The rows of M fall into a few groups, which share some directions, and each row is roughly a mix of its group's hidden directions, except one row that fits no group.
M (172 x 10):
[[  1 -15  -1   9 -17   3  47 -15 -22  36]
 [  4 -17 -55 -10  10  -5 -25  -3  24   0]
 [-27  -9 -11 -17 -24  -2  34 -11  28 -32]
 [ 52  -6  23  25   4  15   1  -4 -20  18]
 [ 30 -14  44  -2  25 -30  -2  12  -7   7]
 [ -8  50  -8   1  41 -14   6  12  -4 -15]
 [ 39 -31 -29 -15  -4 -30   3  -7  -3  18]
 [ -8  12 -11 -36  -9  27   3  49  -1   1]
 [ 12 -11  17 -14 -24  -4 -55  18 -10   4]
 [-28  -8  44 -12 -10 -23   4  27  -2 -22]
 [-19  -5  -2 -13 -24 -55 -16  19  -4  11]
 [ -5  -4   9 -23  27 -13  -5 -25 -51  10]
 [  0 -12  49  -2   6 -11  28  23  11 -27]
 [ -2  20   6  39 -18  13  -2 -45  16   8]
 [-11  35  26  -9  39  16  -2  16 -13  23]
 [-18  18 -54 -11  17  13  -1 -11  17 -16]
 [ -2 -30  19 -31 -13  17 -33  22   9 -22]
 [  9 -14  -3 -11  -1   5  -3 -18 -17 -61]
 [-11  29 -10  32 -23  14 -20  -3 -15 -38]
 [-55 -18 -27   6  17   2  21   3  -1   3]
 [-20   7 -49 -13  -6 -37  -8  -1   4  17]
 [-15  -3  31 -17 -17  18  24 -33 -29 -17]
 [-53  23  -9  -2  11   5 -27  -5  24   2]
 [-28  -9 -27 -27  -3  19  -6 -11  -5  45]
 [-14 -28 -14  34 -11 -32  33   4  13  10]
 [ 38 -15 -25  13   6  15 -14  30   0  32]
 [  0   3   5  -5  20   5 -10  60  -5  25]
 [-32  -5 -38 -11   3  -4  -8 -24  25  30]
 [-28  -9 -39  23   6  16 -21 -23 -22  14]
 [ 21   9  45 -18  18  -1  -2   7  22 -33]
 [  4 -27  34 -16  50   3   4   6   2  -9]
 [-12  31  17  22  -3 -15  -9  10 -49  12]
 [-37   4  -5  22   6  39  32 -10  16  -3]
 [-26   2 -28   9 -28  -5  47 -13   9  -8]
 [ 19 -23 -10 -20  22  20 -29 -18  37   4]
 [ -6   8   8   4 -11 -49  17  15 -27  31]
 [  6  15 -30  32  28  11   5   7 -41   5]
 [ 25  -8  13 -31  15 -28  15  39 -14  -6]
 [ -3  31 -32  34  27   2  15   6  24  13]
 [-19  24  15  16 -36   3  20 -22  -2  35]
 [ 11  23  27   8  25  -5 -10   3 -42  30]
 [-42 -14 -13  -1  -2  25  31 -16  26 -13]
 [-26 -15  15 -10 -25 -25  43  11 -18   6]
 [ 18 -13   8 -51  10   5 -29   3  10 -25]
 [ 56  18   2  11  -9  10 -17 -21  18  -5]
 [ 44  20 -20  27 -22 -10   5  -5 -28   3]
 [  5  -3  15  -6  52 -10  25  16 -14 -25]
 [ 38  -8 -35   1 -21   1  33  -7 -21   7]
 [ 11 -17 -40  -7 -21  41 -24   4  -9   3]
 [ 29  23  -5 -11   6  17  -9   3 -20  50]
 [-14  14 -27  19  14  43  29  -8 -19  -8]
 [-23 -27 -17   3  33 -28   7 -14 -33  11]
 [-23 -24 -40 -28   5  -1   7  25 -20  14]
 [ -4   9 -37 -16 -21   6  -5 -24  -9  44]
 [-34   4 -13 -38 -21  16   1  35 -12   1]
 [ 53   6  17 -10  20 -15 -11 -13  18  18]
 [ -5 -24 -28 -28  -9  19 -10  37 -26  -4]
 [ 36  -2   5  -4 -32 -40  28   5   8   5]
 [ -9 -32 -26  26 -19  -7 -30  27  18   9]
 [ 12  30   8  17  11  -4 -53   8 -20   0]
 [ 24   2   8  19  12  -1 -13 -25 -10 -53]
 [ 22  37  25   0  16  14 -18  31 -16 -20]
 [  4  -6   7   7  15 -49   2 -45   3   3]
 [ 31 -43   5  -3  -9 -31   4   3 -18  24]
 [ -2   2 -30 -22  -7  24  -8   8   1  52]
 [  1   7  -4  35 -47 -13  -4 -15   3 -30]
 [ 31  16   3   1  11 -21   1  48 -26  -8]
 [ -9 -36  39  -8   9 -18 -35  11  11   0]
 [ -2 -22   9 -33  -1 -25  24  39   2 -21]
 [  5   3  18 -60  -5  -9  -6   2  26  -9]
 [-27 -46 -13 -15  33  14  -5   2   9  10]
 [ 26  29  21  12 -25 -21 -22  14  -9 -30]
 [  2   1 -17   5  -6   2  64   9   7  15]
 [ 10 -33 -23  19 -36 -26  10   3   6 -25]
 [-44 -25 -17 -23  15 -25  12   7 -17  11]
 [  6  16 -22 -26   4 -36  11   6 -43   8]
 [ 21 -21  -8 -32 -13  27 -16 -30  22 -17]
 [-12  36  23 -17   9  -9  34  -5   5  35]
 [ 18 -10  60 -14  10 -19   6   6  12   0]
 [-23  38   0 -10   6  -8  48   9  -5  15]
 [-46 -33   4  27  19 -11  13  -5 -15   2]
 [ 17   3  27  27 -22  40  19   2 -25  -6]
 [-12  -3 -37  24 -17  -3  31   4 -26  28]
 [ 19  19  -6 -51   3  15  -6  29  19   2]
 [ -6 -26 -14  27 -41 -17   4 -13  14 -29]
 [ 40   1  41   8  18  15  14 -10  20 -15]
 [ 28   8 -24   1 -26  45 -13  23  -7  -2]
 [ 10 -34  16 -12 -14 -40   7 -28  25  -2]
 [-19   5 -32 -23 -32 -29  29   8  -3 -12]
 [-27  27  20 -47 -20   5 -10   8  10  -9]
 [  3  28  27 -31  19  30  12   1  25 -17]
 [ 19 -17 -21 -35 -25  -8  23  18  28 -17]
 [-10  18   5  26 -34 -46  -8   1 -10 -15]
 [ 21  33  15 -28 -27   5 -23 -20  21 -11]
 [ 49  -6  18  17 -17 -22  -5  28   0 -14]
 [ 37   4 -35 -17   4  20 -21 -31 -11   0]
 [ 15  23  45   3  -1   3 -38   6  22  -8]
 [ 10  29  -7  -7  34  16 -39  26  -2 -15]
 [ 33  53  22 -17  -4   1   1   8 -10  -2]
 [ 11  12 -12 -12  -3  44  -2 -15  30 -35]
 [ 21 -23  29 -34  11  23  24  -9   7 -23]
 [ -6 -29 -46 -35   4   9  -7  16  -2  15]
 [ 11 -39 -19 -15 -15 -12  34  -8 -28  15]
 [ -2  17 -22  -8 -44  -5   9  42  -5  13]
 [ -5  16  23   8 -29 -42 -30  -6  -3 -19]
 [ 46 -13   4  19  18  26  22 -11 -22  13]
 [ 20 -14   3   7   1 -28  -5  -9  56  14]
 [ 47  18  38  18  17  11   3   0  -2 -10]
 [-20  29 -31 -18  37   5   8  16   6 -24]
 [ 11   1  18  -7 -15 -49   4 -38  11  13]
 [-27  11 -12  34  24   4 -19  -3 -19  37]
 [ 24  39  -6   8  -7  -9  44   5 -24   5]
 [-12  -6 -45  -2  14  39   6   7 -14 -24]
 [-21  26  -1  23  14   6  15 -15 -48 -13]
 [ 40 -14 -32  29  -5  31  -3  13  -5   6]
 [-10  26   4 -52  -7 -27 -11 -16 -14  -3]
 [ -1  31   0 -37 -38 -31   7  -1   6  -2]
 [  5   5  54  21  34  11   0  -5 -12  -5]
 [ -4 -20  14 -40 -11 -18  31  26  -8 -22]
 [ 50   7   3   0  17 -33  -2  22  -1 -20]
 [  7  19  16  -3   5  -6  17 -29 -55   0]
 [  8  26 -33  27 -38  -6 -16   0  -4 -24]
 [  1  30  32  35  -3 -16   3  33 -12  13]
 [-37  15  -1 -26 -17   9  19  -3  28 -32]
 [ 18   4 -24  25 -14  -2  51  19  -9   3]
 [-37  -4  19  13  -1 -16 -47  18  -2   9]
 [-13 -13  -4 -10  18 -13 -50  35  13  -6]
 [ 15  18   3  27  -5 -18  -7 -34 -44  -4]
 [ 45  10   6 -11  23  33 -17  15  21  -1]
 [-10 -19 -33  20   0  16 -32  41  -4  -2]
 [ 15 -43  -6  12 -25   7  25   1 -33  14]
 [-38 -16  29   9  26  29 -20 -15  -2 -10]
 [ 24  -3  -3  12 -27  -9  36  15 -42   1]
 [-26  26  11 -17   7 -18 -37   6  33 -13]
 [-13   3 -32   9 -26 -43   9  -7   5  30]
 [-17 -31 -33  39  -8 -12  19   2  17   8]
 [ -1  13  36 -36 -12 -29 -10 -25  16 -11]
 [ 10 -17 -42  29 -27  11   2   2 -31   7]
 [  4 -29 -31  -6 -22  26   7 -39  18  -2]
 [ -8 -28   2   3 -43   7  35  -7 -14  25]
 [ 35  -3  -1  -8  -4 -13 -11 -29  49   2]
 [ 21  33  37 -20 -12   7 -24  -5  10 -26]
 [  8 -35 -28  15  34  -5  21  25  -2  17]
 [  5 -53   5  14 -36  -4 -18   7  -5  11]
 [-44  -9 -18   3  29 -17  16  29 -17   5]
 [-33  31  -7  13  29 -23 -29  10  -4  17]
 [-18  18 -16 -39 -17  -9 -14  -6 -43   0]
 [ -5   7  27   8  -1 -35  25  -2   5  46]
 [-28 -31 -25  -9 -11  16 -17  35 -10 -20]
 [-18   4  18  -1 -37 -29  29  -5 -17 -29]
 [ -1 -24  -8 -13   5 -37 -48   7 -18  -6]
 [-32  -9  -6 -16  38  -2 -13  -9 -13  40]
 [ -8  12 -31  -7   0 -45 -31  23  -7 -10]
 [-30   8  28 -10 -51  -3 -17  -1   9   5]
 [-26 -23 -32 -39  12  -5 -11   2 -25  12]
 [  3   4 -36 -21 -21  19 -22  -3 -42   2]
 [ 25  24  28   6  21  14 -20  37 -10 -19]
 [ -9 -31 -23  41   2  13  22  27 -14   9]
 [-10   6  -5  27   4  40  39  -1 -28   5]
 [ -9  10  47  24  10   0  16   4  17  34]
 [  1  10 -10  -8  12  29 -25  42 -27  22]
 [-28  -5 -46 -19  -9  -4 -16  19 -14  26]
 [-11   4  26 -36   1   8 -24   9  35 -29]
 [ -8   6  25  54   2  -4  10 -32   7  -2]
 [ -1   9  11 -36  31  32  18   5  -5 -32]
 [ 29  -2 -32 -35 -12  22 -30 -10   8   3]
 [ 16   6  -1 -18  46  19  24 -15  22 -21]
 [ -2  33   4   8 -21 -37  12 -29  -2  29]
 [ 20   0   2  10  45 -43 -18   8  -9   6]
 [-35   3   1  39   8  23  20  23   5 -24]
 [ -5  31  -1 -12  31  -5 -32  14  32 -23]
 [  8  11 -18  47  36   6 -23   9 -11  -7]]
Here is one row of each group, with its name. Which group are the others in?
[ 25   7  15  14  22 -17 -19 -50  -9  -5] | (37)
[-34 -10  30  -2  -1 -31  29 -27   0  12] | (120)
[-26   4 -26  -2  32 -40  -4   1  -5  29] | (77)
[ 22 -33 -18  36 -12 -29   0  10 -13  19] | (127)
[-20  42   0 -45  -6  -2  23  -3  -6  -2] | (57)

[ 33  -3  20 -31 -19 -15  38  11   5 -13] | (120)
[ 30  20   6  34  26 -24  -2 -27  10  14] | (57)
[ 42  35  22 -25  12   5 -15  -3  19  -6] | (37)
[  1  13  -9  34 -25 -27  27   6 -37   1] | (37)
[ 35 -12 -48   1  -2 -21 -16  -5  -9  18] | (77)
[  5   7  11 -28  24  31  42  15  19   3] | (127)
[ -3  47  15   4  28 -16  15 -32   5 -11] | (57)
[ -7 -33   4  29  40 -25  20  -5  11  10] | (37)
[-22 -11  -9   5 -10 -38  30  31   2 -27] | (127)
[-11 -27  -2 -47 -12  23  25 -17   8   6] | (120)
[ 30  23  -3  -8   8  14  16  41 -11 -32] | (127)
[-19  18 -33 -21  37   5   8  17  -5 -29] | (57)
[  6   8  45  15  17  13 -45   1   3   6] | (127)
[ 13  14  12   0  12   7  56 -31   0  11] | (57)
[-36   8 -13  -7 -14 -12  -1  30 -20  40] | (120)
